In the data rows, 128 means zero.
Every row has a hidden score from 0 to 20. What is each row's score? 10 is about the middle. The score is a weighted sum of the row's numbers plus the product of two more (or one squared), each taken from its middle value.
[179 173 152  93 101 103 111 104 158  88 166 170 137 102 120  79 157 126] 8
[119  74 151 145 108 110 119  80 123 134 108 117 140 108 146 172 170 120] 9
[105  78 152 137 100 111 112  84 118 107  74  94 149  61 156 174 156 115] 11
[166 135 168 129 104 124 109 108 138 136 140 150 134 143 120 137 168 157] 7
[160 176 159 150 149 173 161 166 146 157 192 121 159 144 154 158 154 156] 14
[176 183 194 106  80 134 117 149 160 140 179 172 116 132  99 103 145 143] 9
[121  88 133 154 108 131 141  64 132 107 120 120 129 130 147 159 159 124] 9
[115  69 157 144 117  97 126  72 116 130 101 131 116 108 138 175 165 106] 9
[102  97 165 166 117 113 106 155 127 115  89  79 132  78 160 128 113 153] 13
[131 102 113  78 133 149 106 148 143  98 115 117 140 121 119 103 115 125] 9
[177 151 138 202  84 147 212 109  58 131 186  80 111  94 169 144 107  87] 12
[145 120 114 121 137 142 204 149 106 109 137 106  92 135 188 100  79  89] 10
[118 161 124  91 145 132 129 137 159 102 109 109 152 157 132  98 105 105] 8
[190 137 129 149 152 138 149 116 151 120 154 165 158 129 126 112 167 188] 6
[170 113 128 139 138 155 232 170 110 133 156 114  84 138 204 111  75  99] 11
[ 77 124 153 154 121 138 145 151 161 124 105 109 159  96 162 152 114 113] 14
[121 142 132 131 150 130 162 142 114 143 143 123 142 112 157 115 106 137] 12
[124 142  81  59 166 109 125  91 147 136 112 134 167 156 115  62 119 102] 9
[132 153 121 156 164 112 173 156 128 161 160 150 107 139 140 139 119 141] 10
[155 101 149 116 147 147  97 157 111 119 125 101 106 141  99 112  84 170] 11
[153 100 119 119 123 135 218 145  89 121 134  95  80 116 186 101  68  79] 11
[110 122 138 140 141 158 114 169 140 156 124 101 182 120 170 131 158 185] 16
[215 165 138 106 153  93 150 107 137 123 236 207 178 113 110 125 213 107] 7
[172  75 162 104 127 145 100 175  99 123 110  99  94 152  72 105  75 171] 15
[127 190 129 158  89 178 124 149  95 109 163  56 169 119 153 181 178  99] 11
[161 172 194 118  25 130  77 111 147 129 148 162 126 160  71 134 196 172] 7
[188 157 140 181  71 160 183 103  62 128 179  67 123 105 139 156 133  91] 14
[122 171 112  81 190  98 145 101 133 145  99 160 164 177 122  85 126 152] 14
[108  95  79  67 193 120 139 100 142 169 130 146 163 137 122  82 102 130] 13
[169 154 199 126  85 123 109 126 146 161 132 188 147 156  85 120 153 197] 7
[102 123 141 150 130 130 148 127 131 123 142 124 130 121 143 153 143 141] 10
[110 125  77  87 128  90 130 132  94 119 127 123 111 119 116  84 109  93] 9
[108 123 111  91 209 137 128 122 150 168 141 158 181 150 135 102 109 155] 13
[167 147 123 140 163 134 137 154 150 162 175 201  89 164  83 148 118 172] 8
[153 140 102 123 147 125 116 142 126 144 154 172  66 144  65 122  97 155] 9
[151 159 107 135 155 116 152 149 130 154 151 154  86 146 101 126 104 139] 9
[166  99 149 120 139 107  94 169  83 139 106  83 131 139 109 102  94 157] 12
[116 122 140 100 138 142 116 161 119 126 125 115 132 130 124 148 124 128] 10
[181 147 138  86 120  85 121  94 116 109 213 188 151 107  97 111 193  88] 6
[ 91 124 136 109 129 129 102 150 130 141  98 104 158 108 137 123 103 136] 12
[159 120 195 174 104 226 155 138 142 165 163 150 101 164  88 189 137 205] 13
[ 73 176 152 153 135 174 135 186 165 128  77 141 170 153 196 171 114  93] 10
[ 96 114 134 127 134 146  89 157 127 145 111  91 166 104 150 119 126 162] 16
[100 126  94 113 115 202 105 193 136 110  72 114  86 168 158 121  69 101] 16
[178  97 171 162  74 136 106  61  97 110 158 135  83 134  99 180 163 144] 11
[185 111 127 130 134 138 116 131 117 114 148 156 105 128  95  98 110 172] 8
[109 155  59 120 169  68 121 140 116 153 146 168  68 139  74 109 116 139] 9
[107 120 165 157 119 121 140 116 150 117 100 129 168 101 175 195 159 123] 10
[101 136 116 105 146 119 156 125 120 123 115 124 150 112 132  92  91 102] 9
[181 155 131 180  68 167 184  94  59 130 164  78  98  85 133 152 107  91] 14
[102 103  73  43 138 102 141 131 109 108 103 127 158 129 122  54  97  77] 8
[ 94 150 145 151 115 159  91 135 128 106 148  64 193 145 157 159 172 181] 10
[172  89 148 124 150 127 117 117 106 170 159 172 117 105  85 131 138 162] 10
[ 92 127 135 143 126 168 123 160 145 142 106 107 184  91 173 121 147 185] 16
[121 142 112  84 147 100  73 126 113 138 157 132 155  99 106  89 131 123] 14
[ 90 128 126 169 110 177 138 166 166 139  95 114 189  86 181 114 133 176] 15
[134 138 117 172  77 139 169 111  58 110 152  65 118  86 158 128 104  81] 12
[179  88  99 126 118 152 107 172 183 131 124 118 152 154 110  99 130 122] 7
[118 130 139 114 140 136 136 125 145 115 138 120 138 139 133 120 122 134] 9
[131  96 186 133 129  93 124  70 123 153 150 158 141 110 136 177 184 116] 10
[ 86 148 111 115 159 113 123 144 123 126 118 131 125 141 123 119 120 141] 9
[128 107 126 126  86 122 106 107 112  86 125  89 131 132 138 154 179 115] 8
[143 136 150 178 126 141 190 138 121 134 155 119 129 116 173 139 107 112] 10
[173 150 137 173  80 154 157 117  67 129 180  63 119 107 152 140 124  82] 12
[104 113  95 110 125 143 157 162 139 105  91 100  93 135 160 107  59  63] 10
[168 102 152 118 139 164 113 136 124 126 140 127 102 142 103 113 105 185] 10
[165 141 155  75 141  85  85 122  98 106 189 172 158 123  73  96 177 138] 5
[110  68 159 133 122  97 135  68 122 131  93 119 117  89 144 164 158  96] 10
[100 164  96  92 184 110 136 113 140 147 144 157 156 155 118  89 105 135] 9
[119 128  89  72 210 108 140  97 156 164 121 173 183 165 132  69 100 127] 8
[194 124 134 135 158 127 129 126 137 139 170 167 131 116 108 111 130 179] 10
[152 150 137 183 115 145 181 132 106 136 173 113 120 120 160 133 112 120] 10
[ 61 138 121 140 121 138 155 137 167 108  50 124 157 158 151 130 109  94] 15
[138 113 206 134 116 112 118  98 143 150 123 172 141 115 130 172 166 156] 9
[172 135 193 181  90 253 161 158 159 159 164 151 110 183  95 213 154 209] 12
[ 91 156 131 138 131 142 136 167 157 103 114 136 166 113 165 166 153 159] 10
[142 148 115 114 137 141 170 154 176 110  92 110 114 176 178 106  96  66] 10
[104 170  92 132 182 109 134 173 146 142 132 153 114 170 116 135 132 155] 8
[ 66 138 137 125  99 173 122 162 130 116 118 108 149 124 153 149 122 126] 10
[ 63 126 134 140 127 126 142 140 151 113  54 139 157 156 139 120 116 112] 19
[ 85 126 107  90 129  98  82 129 102 122 107 103 139 103 108  91 102 121] 10
[115 124 101  95 145 123 146 117 131 122 103 121 128 114 131  66  73  92] 10
[124 111 139 107 127 140 118 139 147  85  82 119 133  96 148 155 156 116] 9
[108 177  97  96 198 105 141 110 160 144 139 166 177 162 129  68 113 132] 8
[170  83 106 159  97 140  81 120 205 142 125 148 126 143 104 108 177 156] 9
[113 148 127 111 147 153 137 115 162 110 150 128 132 142 125 116 125 165] 11
[124 152 119 120 147 111 172 117 108 117 133 119 131 127 150  95  94 121] 9
[171 127  82 125 136 128  89 156 172 144  94 106 137 177 132 107 131  98] 9
[159 146 115 182  76 149 186 105  46 107 163  61 114  76 170 136 104  63] 13
[132 130 134 172 109 142 195 131  74 103 129 101 101 113 203 114  67  69] 13
[129 125  71 105 145  94  95 135 118 128 142 156  55 146  60 101  92 134] 9
[ 93 143 101  83  87 122 102 139 135  85  64  89 126 138 134  96  83  72] 10
[ 99 122 128 116 103 135 112 138 147  84 103 101 143 102 153 144 139 111] 10
[127 100 125  94 189 139 130 154 134 165 147 145 169 133 127 121 139 152] 12
[156 136 158 120 161 159 141 153 174 127 125 139 168 133 152 132 147 152] 10
[ 72 149 139 152 118 176 147 188 161 109 104 124 163 136 183 146 114  97] 9
[150 126 154 154 109 169 125 126 128 131 137 143 104 144  90 153 114 167] 11
[183 117 150  98 136 103 122  97 120 140 199 180 154 124 103 155 192 118] 8
[134 120 140 132  93 134 117 127 130 123 136 106 123 145 119 116 119 130] 8
[139 142  84 112 156  88 117 142 120 136 138 167  66 139  78 105  96 131] 9
[ 97 123 125 128 100 135 119 125 134  94 106  90 150 109 155 159 153 113] 9
[151 144 154 187  76 180 162 101 121 148 147 124 140 142 124 157 155 145] 14
[125 157 155 120 131 149 119 186 117 151 142 128 164 142 132 180 139 152] 9
[ 83 123 116  99  90 135  97 139 128  89  69  91 134 140 138 118  78  80] 10
[129 154  88 126 164 106 128 145 129 153 149 168  77 158  80 114 110 157] 9
[120  86 106  99 126 115 100 114 121 114 149 139 109  94  98  78 125 109] 11
[180  74  88 168  99 119  77 116 203 141  70 153 145 167 137 114 226 140] 8
[158  81 163 121 101 148  93 123 115 121 146 109 101 144 107 120 139 142] 10
[100 146 119  96 101 133 117 153 139  95  80 101 147 144 150 107  88  85] 9
[157 170  49 135 203  64  97 174 137 172 144 190  62 186  63  98 138 137] 12
[135  98 135 150 115 165 142 105 133 112 143 123 105 143 119 136 118 166] 9
[107 155 132 114 115 147 121 154 154 106  92 105 152 158 146 115  95  94] 10
[130 160  72 120 183  76 116 149 139 168 156 188  80 160  79 123 134 159] 8
[196 189 186  67 182  96  93 163 123  95 236 200 190 156  92 114 231 164] 3
[127 112 102 135 143  98 129 140 119 125 133 145  90 126 117 116 115 116] 9
[136  66  99  95 103 109  63  99 160 109 109 116  95 141 106  99 138 116] 9
[148 119 129 141 126 146 142 101 155 104 110 132 118 143 129 136 138 148] 9
[167 101 129 131 131 160 112 106 148  99 134 130 119 131 109 106 121 180] 9
